One vector is turned by the same rotation once a tick. Each row is the vector after some number of ticks, and that number follows the row.
The counts run from 0 to 348.
[ 97  98 137  94 128 165 129 126 162 116 132 168 121 146  97  89 180  79
 102 158 132 153  95 173 113 155 123 125 144  96 164 108 121 190 112 117
 147 114 129 156 122 128 141  93  69 156 126 131 130 109 129 135 145 152
  70 150 119 151 167  95 146 107 157 157 112 140 159 117 137 105 121 123
 110 126 171 121  95 111 126]  123
[105 126 135 168 176 121 148 128 152 149 130 128 125 151 174  95 144 181
 110  98 159 113 131 158 119 124 114 100 126 138 173 102 150 163 122 130
 128 137 136  94 110  80 150  99  92 187 141 140  82 110  61 173 135  92
 139 118 127 109 148  91 102 160 109 112 127 132 115 127 145 134 163 114
 103 117 131 109 121  95 128]  160
[116 110 164 167 142 100 157 131  96 128 123 110 110 179 130  77 146 188
 122 129 127 117 122 175  88 147  95  98 171 157 115 125 166 162 132 131
 129 107 139  96 104 114 140 101  78 169 152 137 144 126  80 183 118 118
 143 140 141 117 140  81 135 168 141 117 132 163 121 140 156 152 146  68
 144 137 133 123 141  88 113]  335
[109 101 148  98 137 103 173 135 145 152  97 121 125 150  73 111 161 138
 126 142 144 124 115 154  88 132 132  99 144 128 131 109 136 183 148 143
  98 170 160  87  67 163 115 169 115 172 169 130 153 129 125 169 117 139
 130 102 160 174 119 102 132 107 162 138 112 129 138 119  88 113 114 100
 101 169 151 154 127 130 126]  130
[131 127 125 125 149 148 145 147 181 112 110 142 126 116 126  96 151 112
  95 130 184 137 133 170 123 123 139 130 143 106 182  94 132 200  92 150
 136 174 171 133  98 132 113  95 132 176 116 112 135 119  87 178 140 122
 121  97 145 114 173 118 103 119 152 117  90 103 144 126 127 119 114 126
 126 153 136  94  65  97 131]  104
[102 101 158 118 141  99 166 145 114 116 113 100 112 183 120 100 153 158
 119 155 124 144 105 193  64 141 120 104 146 136 121 107 142 162 125 116
 128 136 147  90 107 108 147  97 102 172 116 124 147 116  62 195 153 111
 164 108 145  96 159  79 119 144 153 127 129 148 135 130 161 126 139 104
 154 130 130  98 102  83 102]  155
[121 107 150 139 131  95 132 157 132 121  85 129 145 143 104  84 136 137
 135 131 171  82 139 152  91 129 128 105 141 154 143 106 162 176  94 151
 126 142 170 125  97  95  95 132 142 157 106 115 168 143  83 196  90 146
 131 118 171  97 176  84 118 134 119 120 113 110 102 138 140 132 102  75
 133 149 111 132 114 111 121]  8
[ 83 127 138 106 169 136 142 107 124 141 152 149 105 130 148  82 128 141
  99 121 150 115 147 146 172 168 135  98 103 157 180  88 144 188 117 158
 131  81 118 135 102  68 132 149 107 153 135 168  90 155 148 108 100 124
  90 139 102 137 165  98 131  87 115 113 123 125 112 117 134 132 138  87
  63 155 133 164 120 160 162]  91
[100 109 117  81 125 135 139 114  89 129 125 147 124 136  98  75 129 107
 117 152 122 159 142 173 137 165 125 107 133 108 167 103 141 160 149 134
 124 144 135 145  94 175 105 141 125 173 124 164 159 131 133 108 105 172
  84 142 168 191 144 115 144  85 157 157  94 106 158 117  88 133  96 117
  90 167 154 149 129 130 167]  22
[124 115 142 162 131 111 115 145 103 144 101 152 138 160 120  76 140 141
 152 108 147  68 143 147 119 149 102 105 154 145 143 122 178 144 119 149
 115 122 126 128 101 120 101 132 105 148 139 156 148 134  75 142  68 161
  81 175 173 141 140  82 152 162 114 134 104 123 100 137 133 147 105  61
 113 151 132 143 174 126 144]  313
[ 82 112 149  88 140 142 126 133 150 125 148 170 116 180 121  96 148 111
 104 143 115 166  91 182 120 145 131 103 128 111 163  94  95 151 110  78
 152 102 122 129 131  99 164  90  51 169 111 155 108  91  64 139 157 153
 121 142 131 116 156  92 117 133 144 133 117 140 144 117 151 120 131 135
 117 102 148  74 102 112 121]  248
[142 118 165 160 133  94 134 150 127 137  98 119 162 114  95  87 146 139
 129 142 177 101 131 148 100 139 118 113 161 171 144 127 148 210 113 160
 127 120 175 102  99  94 101 149 134 152 137 114 151 171  99 185  72 147
 143 123 153 111 160  87 111 131 149 108 100 124 106 135 143 118  93  62
 141 161 109 133 112 118 116]  9
[120 130 139  82 124 171 142 149 141  96 124 160 118 144  94  88 137  79
 103 147 151 148 135 177 106 152 128 128 161 113 169  93 108 186  91 131
 142 157 179 151 114 146 115 101 127 161 106 114 175 127  94 160 134 156
 100 116 159 131 183 123 119 107 182 130  82 127 169 135 124 133  98 115
 142 158 153  88  87 110 134]  300
[111 142 111 161 153 157 104 122 128 147 133 166 136 106 146  63 154 129
 109 108 161 130 157 135 169 155 107 130 117 116 210 118 143 183 137 156
 121 115 118 146 110 134 127 117  99 153 148 168 105 140  96 104  93 155
  81 154 137 177 146 118 128 123 130 117  81  98 133 128 109 116 105 105
  82 148 150 141 116 130 167]  17
[ 83 104 104  90 129 124 126 106  61 129 121 146 134 129 132  77 107 146
 115 141 141 159 164 147 158 180 115 105 101 128 176 100 163 159 149 140
 119 121 122 158 108 114 120 117 130 167  98 171 138 150 108  88  75 157
  95 139 154 158 155  93 121  90 118 147 102 109 140 132 112 140 102 112
  80 157 110 149 146 126 170]  94
[115 124 152 169 159 113 136 125 169 176 127 156 134 134 130  95 174 152
 120 109 151  85 121 133 134 134 119  91 150 150 164 119 139 184 152 159
 102 130 131  88  88 133 129 162  89 162 195 148 101 144 112 142  94 135
 111 135 146 173 120 106 136 133 147 122  97 121 104 122  99 120 127  81
  73 158 166 153 137 136 132]  37
[124 142 144 111 128 182 121 142 131 108 158 180 104 141 119  71 129  84
 101 132 137 133 137 169 143 167 101 158 177 128 181 107 110 163  94 116
 145 121 143 159 129 149 115 103  82 141 124 142 156 134  90 137 119 179
  77 167 161 136 164 121 136 128 177 126  84 131 151 130 125 139 103 103
 120 136 170  99 120 119 152]  120
[110 117 134 163 182 136 172 121 134 161 138 125  96 146 172  89 169 184
 110 105 141 100 142 150 118 130 118  85 147 133 157 107 158 166 150 165
 100 159 135  86  74 150 132 129  94 187 177 154 125 120 102 157 139  98
 113 124 127 162 127 124 136 130 140 124 118 137 133 130 109 141 148  97
  85 147 162 153 129 105 151]  235
[119 124 136 124 142 114 156 131  95 126 116  89 129 113 121  94 115 182
  94 155 156 152 151 173 120 136 112 124 148 153 150 102 136 184 130 134
 126 143 180  91  99 112 121 125 150 168 118 120 160 154  84 187 115 123
 191  84 159  95 154 115  96 131 168  97 113 149 139 146 138 132 130  92
 163 165 104 108 100 100 115]  82
[127 152 175 172 148 130 126 139 146 162 158 150 114 158 131  87 136 173
 105 111 143  99 116 146 127 154  90 121 172 170 155 109 113 164 117 121
 121  93 135  87 126 125 140 146  57 151 172 139 110 131  71 182 118 133
 135 148 148 108 135 106 116 167 168  87  96 149 108 130 142 143 150  63
 120 128 148 103 136 122 107]  337
[ 93 103 117  96 139 145 150 126 151 139 112 143 135 120 109  92 183 114
 106 147 139 170 116 168 111 133 133 123 119  74 175 107 132 189 153 134
 116 170 147 123  90 176 132 109 112 191 141 146 130 101 111 129 145 140
 113 123 147 197 139 117 129 120 172 152  96 116 172 121  99 105 110 145
  95 147 163 127 102 109 148]  126
[108 101 159  99 120 126 159 146 134 101 119 127 123 169  63 101 160 104
 114 159 125 140  94 189  61 145 120 106 171 128 124 110 124 182 120 104
 146 134 168 116 105 137 129 114  90 153 130 129 166 123 111 183 160 157
 126 128 147 133 166  87 136 123 182 141 125 145 160 126 141 116 125  96
 146 130 157 103 110 103 112]  227
[132 122 150 107 119 143 139 167 147 112  93 139 126 140  96  97 146 104
 122 145 149 132 130 179  90 131 129 122 167 111 157 105 136 164 106 124
 137 182 184 126 111 155 112 104 121 164 129 114 172 104  58 192 134 156
 120 130 177 137 161 114 128 137 161 133  78 116 151 132 134 134  93 114
 154 152 147  88 117  92 121]  28
[ 92 110 163  82 120 142 141 133 115 111 152 163  97 184  88  94 138 108
 110 154 101 145 100 186 110 172 113 112 158 131 132 104 105 153 100  91
 143 103 125 140 122 127 145 110  49 137 119 153 144 120  99 140 144 175
 103 163 138 125 156  96 142 123 180 145 110 155 156 124 155 135 127  99
 123 124 170 100 130 122 113]  47
[ 89 115 128  99 143 133 127 115 116 131 131 171 121 152 127  78 118 114
 123 117 146  97 146 150 149 180 143  94 120 147 177  92 149 172 116 152
 123  98 111 157 102  76 108 144 110 147 106 166 123 148 125 107  76 160
  54 160 134 144 176  88 144  97 102 137 124 118 110 116 122 141 117  76
  68 151 140 166 132 152 164]  292
[112 140 175 158 152 144 130 141 160 137 150 175 103 170 140  81 152 134
 104 109 123  93 108 159 141 163 105 125 166 157 167 116 115 168 111 124
 129  90 129 123 127 113 146 131  45 142 163 152  98 130  85 153 120 145
  95 169 133 125 144 101 141 151 148 115 105 146 111 118 142 131 143  76
  99 119 165 106 131 136 119]  140
[ 93 114 103 109 146 148 136 115 100 131 139 166 104 159 137  72 138 121
 113 129 116 126 153 161 144 170 123 105 130 110 169  93 145 149 147 141
 124 150 118 152  94 155 117 126 102 173 130 170 145 124 121  81 115 148
  61 157 146 180 143 111 155 104 137 157 105 124 155 125  94 142 116 110
  71 153 168 152 147 118 180]  219
[ 87 106 151 129 118 103 111 120  61 146 128 153 124 179 123  71 128 162
 128 137  99 141 138 159 119 171  87 106 147 145 138 121 145 130 154  98
 127  85 110 132 120 126 140 119  74 161 134 173 146 133  70 124  83 168
 117 170 158 143 127  81 136 149 135 137 112 148 128 147 136 145 116  86
 110 125 147 122 174 125 140]  242
[ 69 121 108  86 136 125 123 122 105 159 128 163 114 166 145  80 119 147
 118 116 112 163 140 154 157 156 139  81 101 113 183  91 114 127 149  93
 112 133  94 133 109 123 150 134  82 182 118 187  92  95  51 103 111 153
 103 152 161 152 124 103 117 118 109 151 100 114 143 126 104 135 127 137
  77 127 138 110 161 133 155]  345
[ 84 131 105  45 138 137 133 127 128 154 122 163 133 127 120  94 102 125
 101 128 144 183 149 157 160 157 157 108  85 116 198  77  98 154 136 112
 113 161 127 143 103 116 127 137 138 178  96 168 116 110  81 112 105 152
 129 104 161 152 137 117 104  90 127 129  87 108 148 131  96 116 110 145
  80 163 124 109 124 148 152]  273
[109 136 143 114 116 150 124 135  99 137 150 175 105 186 115  83 102 131
 121 110 105 125 147 167 138 174 104 121 169 143 155  99 117 113 118 104
 132 126 130 141 126 161 113 128  88 151 118 162 148 122  65 136 100 176
  89 164 177 148 135 120 141 135 161 131  87 132 138 141 120 169 112  99
 115 150 159 104 175 119 145]  44
